In the data rows, the value 128 means zero.
Some points, each followed by its number:
[139 113 110  93 110 109 142 109 113  97 141 123  97 123 135 112 132 106 103 104 115 110 140 119 122 136 147 113 127 229  88 123 126 127 106  96 117 135 134 131 136 110 154 111 143 117 143 140 126  99 141 125 105 101 110 151  91  99 138 115  90 111 138  83 106 107 166 110 116 132 104 104 129 129 140 196 106 116 152 117 118  94 112 123 118 126 111 129 140 145] 0
[105 116 155 159 136 140 101 141 161 161  94  86 144 119  96 111 107 147 151 122 143 159 105 130  89 105  96 111 110  97 194 109 117 121 115 184 142  98 106 106 110 130 114 145 106  96 106 104  94 152  89 139 124 183 143  91 171 139  99 143 152 121  96 128 116 154  97 116 160 114 156 156 115 110 119 102 143 118  88 117 141 148 175 130 167 124 135 117 108 106] 1
[ 96 101 135 171 170 156  99 169 227 193  95  84 241 129  98 131 109 229 121 201 150 146 107 156 101 106  99 116 106  94 237 115  97 121 157 214 155  85 102 109 110 180 110 176  98 104 111  95  98 174  85 149 113 219 171  96 193 159  96 146 194 111 101 134 126 181  92 103 183 111 171 177 110 106 119  95 184 102  93 105 150 185 134 148 192 119 165 114 137 107] 2
[165 121 102  85 104 108 180 104 101  87 159 153  89 128 153 104 135  91 110  95 116  90 159 111 128 155 162 129 140 133  84 135 157 124  92  83 103 165 153 141 149  91 141  99 166 143 135 165 144  96 187 104 122  88  98 167  83 101 169 109  76 115 137 124 173  92 161 117  88 134  96  99 131 147 130 123  93  95 159 139 111  86 120  97  91 134 103 130 104 152] 3
[146 141 112 110 132 127 148 124 119 105 132 159 110 143 155 127 125  93 150 141 119 113 141 123 159 143 128 149 136 163 100 127 163 138 125 103 124 161 137 142 131 111 134 117 141 150 140 142 153 138 156 124 126 106 131 151 101 118 157 123  98 184 138 255 127 114 150 131 112 147 118 112 145 143 137 194 112 152 140 143 119 107 131 114 104 150 124 135 189 140] 4
[ 99 104 155 156 145 154 105 138 144 169 116 107 176 142 108 137 120 168 129 135 134 129 118 131 140 112 109 143 111 113 173 125 114 125 142 153 140  99 116 125 118 160 122 139 115 106 146 105 117 160 103 146 115 136 156  98 134 184 108 138 103 123 128  94 123 147 104 166 150 142 145 148 125 119 115 136 140 166 137 131 138 159 142 127 157 142 144 127 124 126] 5
[ 88 104 130 218 130 138  89 147 227 203  97  78 161 111  99 174 113 122 115 113 160 190 101 137  87  98  84 102 106  90 216 110 102 115 130 222 157  80  99 116 104 178  92 182  94 103  95  89  84 159  85 151 104 255 143  85 248 148  91 153 255 102  92 135 121 148  84  95 192 102 172 187 105 101 111  88 165 106 111 100 154 186 126 161 227 109 162 108 117 101] 6
[149 149 115 106 103 113 138 121 117 106 146 183 124 137 163  86 136 147 136 126 114 133 134 121 226 135 153 114 150 141 103 160 122 119 105 102 117 146 142 134 150 120 129 111 134 144 131 194 149 110 134 118 114  95 118 135 110 110 152 123 109 149 128  98 136  98 125 148 102 116 110 111 163 137 147 107 109 133 126 136 119 114 111 111  98 131 110 127 100 144] 7
[119 110 126 134 124 124 107 134 122 131 105  97 121 130 107 134 117 255 122 148 136 158 113 154 104 116 107 107 125 116 134 123 115 143 133 136 133 103 118 116 121 113 121 134 110 118 127 109 108 137 103 119 101 124 130 115 135 129 106 131 176 116 133  83 106 163 122 139 173 104 148 133 105 118 129 118 119  90 100 124 130 124 123 187 132 126 139 126 117 114] 8
[155 145 108 103 112 114 167 127 115 101 167 166 116 142 168 135 135 112 117 129 114 112 146 119 244 157 144 132 158 161  96 118 164 142 102  96 112 163 153 143 149 123 133 112 147 149 160 165 171 110 169 116 133  97 110 166  91 106 169 120  90 146 167 132 142 110 150 163 104 150 111 108 146 152 130 166 103 182 124 152 118 108 116 109  93 135 104 132 189 165] 9
New points follow, each followed by the numbers of its three nearest points above by angle, nearest first.
[142 126 139  99 121 118 144 108 111  96 160 151 100 141 133  85 159  98 103 107 116  99 144 111 119 148 142 149 125 137  95 123 134 115  94  94 117 150 145 149 137 103 131 110 177 140 162 139 136 110 149 122 118  97 107 146  93 112 145 118 103 136 128 165 171 101 141 119  95 163 108 103 139 141 143 142 103 141 200 137 115 106 115 105  99 128 102 127 112 147] 3 0 9
[107 114 148 119 128 136 118 122 120 120 127 109 156 116 126 131 129 160 142 120 132 117 125 117 106 116 122 146 126 109 119 120 123 114 127 126 132 109 124 123 128 133 119 131 146 127 111 123 116 147 123 127 124 119 143 117 118 125 121 128 110 121 117 115 114 138 116 119 116 112 125 133 128 128 124 127 126 135 130 123 138 144 126 106 130 135 124 128 102 125] 5 1 2
[116 130 140 116 125 117 126 118 114 113 153 111  96 132 114 147 138  92 117 105 124 116 129 119 107 124 102 145 113 104 114 130 121 114 119 111 121 119 128 150 126 107 113 127 127 130 107 117 142 132 110 119 134 107 107 111 108 131 127 125 107 122 119 169 178 109 127 104 112 139 123 119 120 128 123 117 111 151 189 120 123 113 129 102 113 142 120 124 118 141] 3 4 0
[145 174 102 127 133 127 161 120 121 103 170 144 101 138 135 116 128 109 104 121 121 107 151 122  98 147 139 122 143 173 105 131 150 165 120  99 117 150 143 143 136 123 145 115 145 175 138 135 153 105 151 125 145 104 134 164 101 125 147 120  99 148 142 120 129 115 163 141 107 154 113 110 133 139 148 142 116  99 119 142 118 114 128 140 101 128 114 154 147 161] 3 9 0
[114 121 144 114 139 141 114 138 128 132 120 104 113 136 113 108 116 129 151 139 142 126 121 133 136 125 107 125 125 188 132 117 110 115 118 126 133 130 120 120 124 114 128 136 118 117 111 112 116 120 107 130 237 122 136 109 131 132 112 130 101 140 120 119 120 144 119 106 117 115 131 125 134 124 122 103 123 107 101 122 128 135 147 122 119 120 121 126 126 120] 1 2 8
[119 110 124 135 135 144 128 139 171 122 119 103 133 121 124 156 131  99 131 147 123 112 121 130 193 124 110 123 131 105 132 136 118 133 112 120 132 113 128 126 123 147 116 130 135 129 141 115 104 127 121 129 130 132 108 117 124 138 114 129 112 169 125 124 114 128 115 121 121 141 127 129 125 129 130 138 126 171 100 144 130 137 128 168 126 130 143 122 137 130] 5 2 6
[135 114 131 104 130 131 155 122 139 110 138 149 106 136 135 138 131 129 117 105 131 110 132 124 201 139 160 151 144 139 107 150 153 141 133 105 122 135 132 140 135 125 139 118 162 152 121 138 134 120 138 130 116 121 136 160 100 115 138 120 126 137 136 125 114 114 127 147 103 178 113 118 135 136 128 144 110 138 143 141 120 115 129 154 108 140 115 127 116 136] 9 7 3
[118 126 142 108 147 155 120 118 108 118 141 126 138 138 117 145 128 120 107 143 140 180 130 122 119 127 125 137 134 115 106 151 121 115 139 121 132 121 127 133 127 133 138 124 131 128 136 119 152 114 123 137 182 115 127 141 119 142 123 126 111 162 143 101 109 121 154 202 125 121 127 120 125 126 123 134 124 134 114 130 124 134 126 113 126 138 121 122 135 133] 9 5 7
[119 117 131 103 115 119 113 118 122 122 109 105 119 122 110  92 112  94 112 124 125 112 117 126 116 118 128 120 121 112  97 109 114 110 119 114 124  98 115 109 121 118 107 127 108 121 104 111 109 111 107 126 151 174 122 107 120 120 112 126  90  92 102  98 115 114 110  96 117 109 122 121 108 120 121  96 112 108  93 120 125 111 118 110 122 118 129 121 105 120] 1 6 0
[141 177 114 106 115 124 136 126 115 104 125 146 103 131 146 138 133 100 108 118 123 110 131 131  96 129 131 116 137 122  91 115 158 131 117 109 120 127 125 153 139 118 125 112 123 137 131 168 132 112 144 116 129 108 127 125 108 111 130 123 118 142 122 169 143 111 135 130 109 127 107 114 152 133 130 124 119 134 106 123 120 116 116 119 100 128 107 141 134 124] 3 4 9
[154 128 108  91 103 112 154 104 104  91 137 128  95 126 141  86 133  80 104  88 108 108 132 120 152 145 176 137 139 128  89 107 139 111 107  89 110 157 143 134 137  97 149 108 140 144 128 152 174 107 162 114 108 124 102 133  85 105 149 116 107 107 133  92 108  96 153 102  91 130 101 102 119 141 126 118 100 109 106 143 117  88 113 105  97 135 101 121 104 125] 3 0 7
[118 126 130  95 126 115 145 117 124 102 125 134 101 122 125  90 143  94 106 117 121 110 141 110  91 133 145 170 117 107 103 114 135 119 108  98 118 119 136 128 132 108 134 116 135 133 125 129 138 110 134 122 106  96 117 125  98 118 141 120  91 137 130 116 179 101 137 121 103 179 106 110 144 134 131 164 108 142 185 129 119 116 124 100 101 131 115 123 145 139] 3 0 4
[123 206 119 113 130 125 136 127 122 103 125 115 105 132 123 175 120 101 103 131 126 110 138 130  95 130 128 121 124 165 133 134 141 134 127 110 121 123 131 136 126 139 153 117 129 169 122 119 133 100 137 126 117 107 129 129 106 116 129 122 109 115 124 170 145 127 125 142 116 115 122 115 119 133 126 134 119 114  93 120 120 109 128 131 104 133 125 138 133 127] 4 3 0
[101 120 131 148 121 124 103 136 123 139 100 103 123 111  99  87 119 102 133 107 118 135 110 119  85 117 100 141 110  95 132 122 114 105 114 131 128  96 116 107 118 106 107 130 106 102  91 106 101 119  99 126 112 119 121  96 139 134 101 134 106 117 108  85 116 118 104  91 117 108 131 128 107 118 112  96 131  96 109 119 149 123 165 105 133 114 127 117 122 116] 1 6 2
